A single turn carries every row of the set below to another of its rows. Some are shown first; where does it send the rows asked next?
Q376: [ 22.5   1.7  22.8 -22.3  25.3   9.0  30.3   2.8  19.1   7.3  17.5  18.0
   6.1   2.9 -23.0  -2.6]
Q725: [ 34.7   1.8  20.5 -22.1  33.7   9.5   0.3   7.1  29.2   5.4  25.1  16.7
  -3.5   4.7   4.0  -9.0]
Q940: [  6.5  19.0   9.6 -17.9  26.7  10.5  -5.8   1.4   8.8 -21.9  16.2  32.6
  10.3   2.7 -18.1   9.6]
Q938: [  6.7  17.5  -0.3 -14.3  32.5  15.0  -8.4 -19.7  18.4  21.7  -3.1  14.4
  -6.8  -0.3 -18.4 -11.5]
Q660: [ 25.9  10.0 -18.5   2.3  17.4   7.8   2.1   0.3  23.5 -18.0  -1.9  -1.2
  23.1  -0.7   8.4  -9.6]
Q70: [ 29.9   7.9  -1.3 -39.7  28.7   6.1  -5.9  -6.9  28.6  -1.2  15.0  -3.0
  15.8   2.6 -20.8 -17.7]
Q654: [ 25.9  19.1   2.4  10.2  42.4  16.4  23.6 -19.3  16.3 -17.6  10.5 -19.3
   6.4  -0.3  -6.2 -14.2]
Q584: [  0.1  27.2  13.5 -26.1  38.1  25.7  -1.6  14.3  14.3 -12.8  16.1   4.5
  11.6  -4.4 -21.3   7.6]
Q64: [ 18.8 -14.3  -2.4   7.8  41.9   6.4   5.0  -1.7  -4.8 -10.1   7.9 -20.1
 -12.5  19.4 -21.9  -2.3]
Q599: [ 34.0  13.0  10.0  19.6  31.4  23.5  10.7 -10.1  25.3 -11.0   9.7  -0.5
   8.2  -1.3   3.1 -17.7]
Q714: [ 15.5  18.4 -10.6  10.1  17.3  -4.3  11.9   1.8  17.4 -10.9   8.3 -18.6
  15.5 -12.0   6.6   9.0]
Q931: [ 10.8   5.6  -5.5 -20.6  22.9   2.3   1.2  -2.5  -8.6  12.1  16.4  16.4
 -14.5  -1.9   0.8  21.1]
Q496: [ 14.8  -2.8 -19.2   7.7  26.4   5.3 -13.0 -15.1  12.9  22.9   6.8   1.2
   4.1   6.1  -6.9  -4.1]
Q139: [ 14.4  -1.1  -4.9 -25.3  26.2  17.1   5.3 -18.8   9.1  25.6  19.6  12.4
 -12.7  -1.3  -8.6   8.7]
Q848: [  5.4  12.3   4.2 -18.3  32.7   1.5   0.0   1.4 -20.4  -5.9  19.6  -0.3
 -15.4  -0.3 -14.4  21.2]
Q946: [ 26.6  13.9   9.2 -18.5  13.0   7.4  17.1  -6.5   9.2 -10.8  19.1  32.8
   7.1  -4.8 -23.2   7.5]
Q498: [  4.1   8.1   2.7 -25.6  38.9   9.7   0.6 -12.1  -9.8  -5.0  16.0 -16.9
  -9.1   3.8 -34.6   9.6]
Q901: [ 24.3  -3.4 -12.5  11.6  27.1  24.9   0.0 -20.4  14.3   5.8  12.5 -18.2
  -7.8   1.7 -27.9  -0.1]
Q395: [ 10.0   0.7  12.5  -8.7  23.0  -0.3   8.9   3.8  -0.5 -14.9   2.1  -9.9
 -23.2   4.6 -37.1   9.8]
Q934: [ 16.4   4.2  13.5  17.0  35.3   7.1   1.3  16.0  20.2 -19.6   6.8  -4.5
  10.1   7.5  12.2  -7.2]
Q898: [ 21.5   5.9 -22.6  -1.9  30.1   1.6   8.6   7.5 -17.2  -5.9   2.5 -20.4
  -2.0   4.3  -5.1   1.7]
Q896: [  6.8   9.3   9.6  -6.5  24.6   8.2  -4.1 -21.3  13.9   1.7   3.0  -4.8
 -13.0   1.5 -46.1  -3.5]
Q577: [  9.1   7.1  11.0  13.6  42.6 -16.2  12.0  -3.6   9.9 -15.7   6.7 -14.4
  15.0   8.3   0.4  -8.7]
Q476: [ 11.7   6.6  -3.4 -19.6  23.7   0.8  15.2  21.7  -6.6  -6.7  -4.6   2.2
 -24.6   0.1  -5.7   9.5]
Q662: [ 20.1  13.3  -8.2  13.9  36.3  12.6  -1.4   4.7  -5.6  17.5   9.7  -0.6
 -10.0   1.1   9.7   1.0]
Q678: [ 25.5  17.8   2.7   9.5  21.7  12.6  16.0   6.7  19.1 -17.9   6.6 -27.8
  18.1  -7.1  -7.5  -7.5]
Q250: [15.3  3.8  3.5 19.2 32.3 14.5  7.2 -4.2 33.0 -8.7 12.8  0.0 -1.9  1.1
 18.3  2.9]
Q610: [ 12.2  18.3  -8.3 -21.1  30.2  13.8   6.0   6.8   6.2  18.3  -4.1  15.9
 -16.2  -2.9   6.5  -1.9]
Q729: [ 22.4   8.0  18.0 -18.9  27.6 -18.8 -12.2  13.1   8.5 -23.1  21.9   5.0
   7.6   5.7 -14.8  -0.3]
Q297: [ 21.5  -5.3   4.8   9.0  29.1  -5.1   7.4  -6.1  23.5 -14.2   0.4  -8.6
  24.9  10.9  -8.4 -21.0]
Q903: [ 18.6  -4.6 -18.3  -2.6  30.4   6.6  11.0 -21.2  31.2 -17.1   0.6  -2.7
  15.1   9.9   1.4 -10.2]
Q758: [  6.6  -3.2   4.0 -26.0  38.5  17.4   2.2 -23.4   8.4  15.2  17.7  -4.0
  -8.9   7.1 -28.7   0.3]
Q951: [  4.7   8.7  13.7 -35.9  32.9  11.6  17.7  14.4  21.7   4.1  11.6  -2.0
  18.0   1.8 -24.9   0.2]
Q3: [ 40.0  18.7   1.8 -22.9   9.2   2.8   3.5  12.6  14.6 -10.6  24.3   6.0
   0.8 -14.0  -5.8   7.4]
Q801: [ 30.3  26.3  25.0 -18.1  38.5  15.3  -4.7   0.3  15.5 -14.5  27.0  -9.5
   0.1  -2.6 -26.7  -9.0]

Q801 -> Q3
Q498 -> Q931
Where do these go?
Q714 -> Q903
Q678 -> Q660
Q496 -> Q64
Q896 -> Q476
Q951 -> Q940

A single turn carries every row of the set below to another of its rows. Some are shown first; where does it send the rows asked next?
Q872: [ 15.4   3.7 -14.8   4.9 -17.6   8.6 -35.4  14.6  -4.5 -10.9 -16.1   5.1
  -1.3  -6.3]
Q905: [ 26.3  20.7   9.7 -18.5 -27.8  -5.3 -24.5  11.5  -3.0 -14.0  -3.9  -2.1
 -32.7 -14.1]
Q861: [ 31.3   6.1 -10.2   2.9 -20.6  -6.4 -32.1  16.2   7.3   1.9 -16.2  -2.0
  -8.4 -29.5]
Q969: [ -2.0  12.8   5.7   7.9   0.3  17.2 -15.5 -18.5   3.1   4.3  -5.3  -0.8
 -28.9 -37.3]
Q49: [  9.3   4.9  -6.3  12.4   1.7 -10.3  -7.8  -3.4  29.6  -3.8 -15.8  19.7
 -49.1 -13.2]
Q670: [ 20.9  -7.4 -19.6 -12.6  -7.8   4.6 -18.7   4.9  -3.3 -12.2 -23.4   0.0
  -0.6 -27.4]
Q209: [ 11.0  11.0 -33.8   3.3  -4.4   8.0  -5.0   9.3   8.8   4.1  -1.3  18.0
 -15.8  -1.2]
Q915: [ -4.7  -8.7  -2.4   2.9 -25.2  14.6 -20.8  -0.4   9.7 -23.7  -1.3  13.9
 -25.7 -21.1]
Q537: [ 12.4  -0.6   0.4  -3.0   6.7   0.8  -8.7  32.4  32.4  -4.8  -8.3   0.4
 -24.1 -20.0]
Q741: [ 19.7 -10.7  -3.8 -26.9 -12.6   7.6 -26.6  -0.2  -1.3 -14.8  -2.1   1.9
 -38.8 -36.1]
Q995: [ 12.0  17.6  -8.1   3.4   2.2 -10.1 -17.5   1.5  20.3   2.5 -17.8   5.9
 -54.1   1.5]
Q421: [  7.4  -6.7  14.0 -13.4   4.7   5.9 -21.3  22.0   9.2 -18.5  -1.8 -14.2
 -41.4 -10.5]
Q411: [ 33.4   2.0  10.4 -18.6   7.7  -8.6 -17.1   8.3  19.0 -14.7   0.8  -8.7
 -32.9   0.5]
Q889: [  9.6  12.9   7.4 -11.5   3.7   8.2  -8.3   5.8 -16.5  -8.4 -14.9  16.4
 -53.0  -7.2]
Q538: [ 32.2   9.2   1.6   9.8   2.7 -15.6  -5.2  -1.3   6.2 -25.1   0.5 -25.5
 -24.9 -12.7]
Q69: [  2.0  11.7  -4.4   2.7   5.2   9.9 -23.3  29.8  20.7  13.1  -7.3  -7.6
 -31.0 -22.2]
Q260: [  9.2  27.0 -12.6  11.4 -11.4   5.2 -12.1  28.1   8.8  -9.3  -8.8  13.2
 -24.8 -39.2]
Q756: [  1.4  18.7  -8.9   0.8   9.5  21.8 -25.3  10.2   2.5  20.2  -3.4   1.5
 -25.7 -17.3]
Q935: [  4.4  -2.5 -19.5  -5.8  -1.4  14.9  -3.8  31.7   1.1 -19.2  -4.4  15.9
 -21.8 -20.4]
Q727: [ -8.0   8.5  15.0   1.9  -1.8  17.1 -21.9  12.9   1.7 -10.2  -5.8 -10.3
 -40.2 -31.7]
Q521: [  7.6  -4.3   3.7  17.6  -8.3   1.8 -12.2  10.6  -8.1 -10.2   8.8 -26.4
 -35.2 -15.3]
Q612: [ 20.2   9.4  -4.7  17.2   6.7 -11.8 -19.2 -13.0 -19.9  -9.7  -6.2   8.7
 -44.5 -34.1]
Q186: [ 12.3  23.6  -3.5  -2.5  11.7  21.1 -14.3  -1.8  -7.8   7.3  -2.6  16.8
 -13.2 -10.6]
Q726: [ 11.7  15.9  -5.4 -12.7   6.6  -0.2 -18.6   3.5  -2.9   2.0 -17.3   5.4
 -57.8   4.7]
Q615: [ 22.6   7.5  -9.1   4.5   6.6 -30.6 -13.5   4.9   0.2 -12.3 -14.8 -13.4
 -49.5 -13.9]
Q840: [ 11.1  25.8  -2.3   7.1 -24.9  -2.9 -30.3  -9.0  19.9 -16.0 -10.2   4.2
 -24.8 -30.1]
Q358: [ 17.2  -3.2  -9.0   4.5 -25.0  -0.4 -15.0  17.4   2.9  -9.0 -20.4   4.8
   2.1 -18.1]
Q89: [ 14.0   1.0   2.2   6.8   3.4  -2.2  -2.8  -6.0  16.4 -11.9 -15.9  26.3
 -47.2 -30.7]
Q80: [ 29.1   4.2   3.0 -10.9  14.1   0.1   0.2  16.5  24.2 -15.2  -7.5  12.8
 -15.0 -20.8]
Q16: [ 27.6  17.0 -10.5  -6.0 -10.4   1.9 -34.9  10.5  -7.0 -14.3 -22.9  -1.5
  -3.1 -26.7]
Q175: [  4.2   7.4   3.3  21.4  -6.6  -7.5 -14.9   8.7 -24.0  -9.4  -5.0   1.9
 -47.3 -15.8]
Q651: [ 16.0   9.3   1.8  22.9  -3.2   4.6 -21.8  -6.4 -14.4  -6.2   9.6 -19.5
 -33.6 -28.5]
Q323: [ 21.0   1.9  -8.9  18.3   6.6   6.3 -15.6 -22.3  -9.8 -13.1   9.8 -10.4
 -24.0 -21.1]
Q131: [ 33.9  14.1   8.1  -2.2   0.1  -9.0  -7.7 -14.0  19.8  -6.1   2.6   4.9
 -20.1   3.6]
Q474: [ 18.3  10.2  -4.9  21.4   0.8 -27.3  -5.8  -1.6   3.7 -24.9 -12.2   4.4
 -34.7  -1.9]
Q382: [ 31.2  19.9   3.9  -9.9  14.2   9.2  -3.5   1.8   4.2  -8.6  -5.1  21.9
  -7.7 -16.4]
Q858: [ 16.3   6.5 -23.0 -18.5 -10.1  -3.5 -21.9 -23.8  18.9  -3.8 -11.7  -6.2
 -27.0 -18.8]
Q437: [ 32.6  10.8 -24.1 -23.6  11.1   4.0 -15.8  23.4  -0.1 -11.0  -4.6   7.8
 -28.3 -25.6]
Q999: [ 18.2  15.0 -35.0  -1.1   2.3   4.7 -13.1   4.2  13.4   8.7  -7.5   9.0
 -25.3 -39.5]
Q593: [ 20.4  -9.2  -4.1   3.9   3.0  -8.8  -6.8   5.7   2.1 -14.9   2.4 -33.4
 -33.8 -16.0]
Q682: [ 13.3  10.1  12.9  -1.8   1.3   3.9  -3.1   0.6  -7.9 -15.6 -15.8  26.3
 -49.7 -27.7]
Q140: [ 14.9  -6.0 -14.5  17.9  10.0 -13.6  -6.6 -18.7  -6.2 -19.0  -8.1  14.3
 -34.5 -14.6]
Q95: [  8.8   3.5  -9.1 -15.5 -25.6   0.2 -10.4  -2.5   6.1 -10.1  -5.1  -0.1
 -20.1  12.9]
Q710: [ 23.3   6.3  -1.9  20.3   1.4  -5.0  -4.2 -14.9   0.3 -27.2   5.7 -11.3
 -15.5  -5.9]
Q812: [ 31.5  34.2 -15.6  -4.0  -5.7  -3.1 -14.8  24.0   2.5  -6.4  -2.5  14.2
 -21.1  -6.5]
Q300: [  5.5 -11.3 -10.8   3.9   2.9 -13.3 -10.3  10.0 -16.1  -7.1  -9.1 -10.6
 -51.8  -7.1]
Q326: [ 24.6 -10.8 -24.7  -3.7 -11.1   5.1 -36.7   9.3   3.1   1.8 -13.5  -0.6
  -8.8 -18.4]
Q807: [ 11.7  12.5   1.8   9.1  -0.5   6.2  -5.0 -30.9  11.6   4.2  -0.8   9.1
 -16.5 -12.8]

Q69 -> Q537
Q915 -> Q741
Q995 -> Q49
Where do these go?
Q935 -> Q437
Q538 -> Q710
Q175 -> Q300
Q969 -> Q727
Q358 -> Q670

